data =
129	131	134	128	129	125	129	129	126	124	127	130	126	131
127	127	128	129	128	128	128	129	128	128	129	128	128	128
131	136	143	127	132	121	130	132	122	116	126	132	125	139
131	136	143	127	132	121	130	132	122	117	126	132	124	139
122	124	127	123	129	127	130	134	131	136	127	127	129	127
127	127	128	129	129	128	127	129	128	127	128	127	128	128
121	123	127	123	128	127	130	135	132	136	127	127	130	127
129	128	128	127	128	127	129	128	128	129	128	129	128	128
127	126	125	128	127	130	128	127	130	131	128	127	129	124
126	123	119	129	125	132	127	126	132	135	128	126	130	121
129	128	128	128	128	127	128	128	128	129	128	128	127	128
123	128	127	130	132	127	130	130	125	131	128	127	128	128
117	128	125	132	135	127	132	133	122	134	129	125	128	127
129	131	134	128	130	126	129	129	125	124	127	130	126	132
126	137	118	136	127	122	119	119	116	129	131	128	119	135
102	129	121	137	143	126	136	138	113	141	130	121	128	125
Rows and columns are counted from 0.
row 0 col 0 = 129
row 15 col 0 = 102
row 9 col 0 = 126
row 0 col 2 = 134
row 8 col 5 = 130
row 12 col 10 = 129
row 6 col 13 = 127
row 2 col 13 = 139
row 12 col 4 = 135
row 12 col 0 = 117
row 7 col 11 = 129
row 15 col 12 = 128
row 11 col 0 = 123
row 9 col 8 = 132
row 11 col 9 = 131
row 4 col 3 = 123
row 0 col 13 = 131
row 9 col 4 = 125
row 8 col 8 = 130
row 7 col 8 = 128
row 4 col 13 = 127
row 11 col 5 = 127
row 4 col 7 = 134
row 9 col 10 = 128
row 11 col 8 = 125
row 0 col 11 = 130
row 3 col 7 = 132
row 8 col 9 = 131
row 14 col 2 = 118
row 6 col 11 = 127
row 4 col 1 = 124
row 0 col 7 = 129
row 13 col 7 = 129
row 4 col 4 = 129
row 13 col 6 = 129
row 1 col 7 = 129
row 5 col 3 = 129

A =
[[131 125 112 127]
 [129 128 114 130]
 [123 127 114 127]
 [139 133 117 130]
 [157 126 106 145]
 [125 129 114 128]
 [114 134 113 132]
 [122 132 111 126]
 [158 123 113 146]
 [158 126 108 146]
 [133 128 117 139]
 [111 134 115 134]]
A[0, 0]	131
A[11]	[111, 134, 115, 134]
A[11, 1]	134
A[:, 0]	[131, 129, 123, 139, 157, 125, 114, 122, 158, 158, 133, 111]
A[7, 2]	111
A[9]	[158, 126, 108, 146]
A[3, 3]	130
A[3, 0]	139
A[11, 2]	115
A[1, 3]	130
A[4, 0]	157
A[:, 1]	[125, 128, 127, 133, 126, 129, 134, 132, 123, 126, 128, 134]
A[9, 3]	146
A[5]	[125, 129, 114, 128]
A[3, 1]	133
A[5, 1]	129
A[3, 2]	117
A[8, 3]	146
A[7, 1]	132
A[9, 1]	126

B = [141 118 145 109 139 115 113 149 106 134 135]
B[0]	141
B[8]	106
B[3]	109

grid =
[[127 123 130 135 125 148]
 [127 121 130 135 125 150]
 [127 123 130 135 125 148]
 [127 140 130 138 126 146]
 [127 143 130 135 129 146]]
grid[0][0] -> 127
grid[2][-1] -> 148
grid[:, 4] -> [125, 125, 125, 126, 129]
grid[2][-4] -> 130
grid[3][0] -> 127
grid[-1][1] -> 143
grid[-1][4] -> 129
grid[-3] -> [127, 123, 130, 135, 125, 148]
grid[-1][-3] -> 135
grid[-2][1] -> 140
grid[-4][5] -> 150
grid[:, 3] -> [135, 135, 135, 138, 135]

x =
[[133 136 139 120 147 135 149 121 136 143]
 [115 132 136 134 118 116 113 133 124 124]
 [119 112 137 119 120 116 133 121 130 110]
 [137 141 131 114 135 146 115 116 137 143]
 [140 135 115 125 115 133 119 126 135 131]]
x[0, 0] -> 133
x[-5, -1] -> 143
x[-5, -3] -> 121
x[:, 4] -> [147, 118, 120, 135, 115]
x[0] -> [133, 136, 139, 120, 147, 135, 149, 121, 136, 143]
x[-2] -> [137, 141, 131, 114, 135, 146, 115, 116, 137, 143]
x[4, 1] -> 135
x[1, 4] -> 118
x[2, -5] -> 116
x[:, -1] -> [143, 124, 110, 143, 131]
x[-4, 6] -> 113
x[-2, -8] -> 131
x[2, -7] -> 119
x[-4] -> [115, 132, 136, 134, 118, 116, 113, 133, 124, 124]
x[-1, 0] -> 140
x[-1, -8] -> 115
x[-2, -6] -> 135
x[-4, -7] -> 134

a = [128 138 109 101 115 141 122 143 144 141 128 112 116 134]
a[0] => 128
a[3] => 101
a[4] => 115
a[5] => 141
a[2] => 109
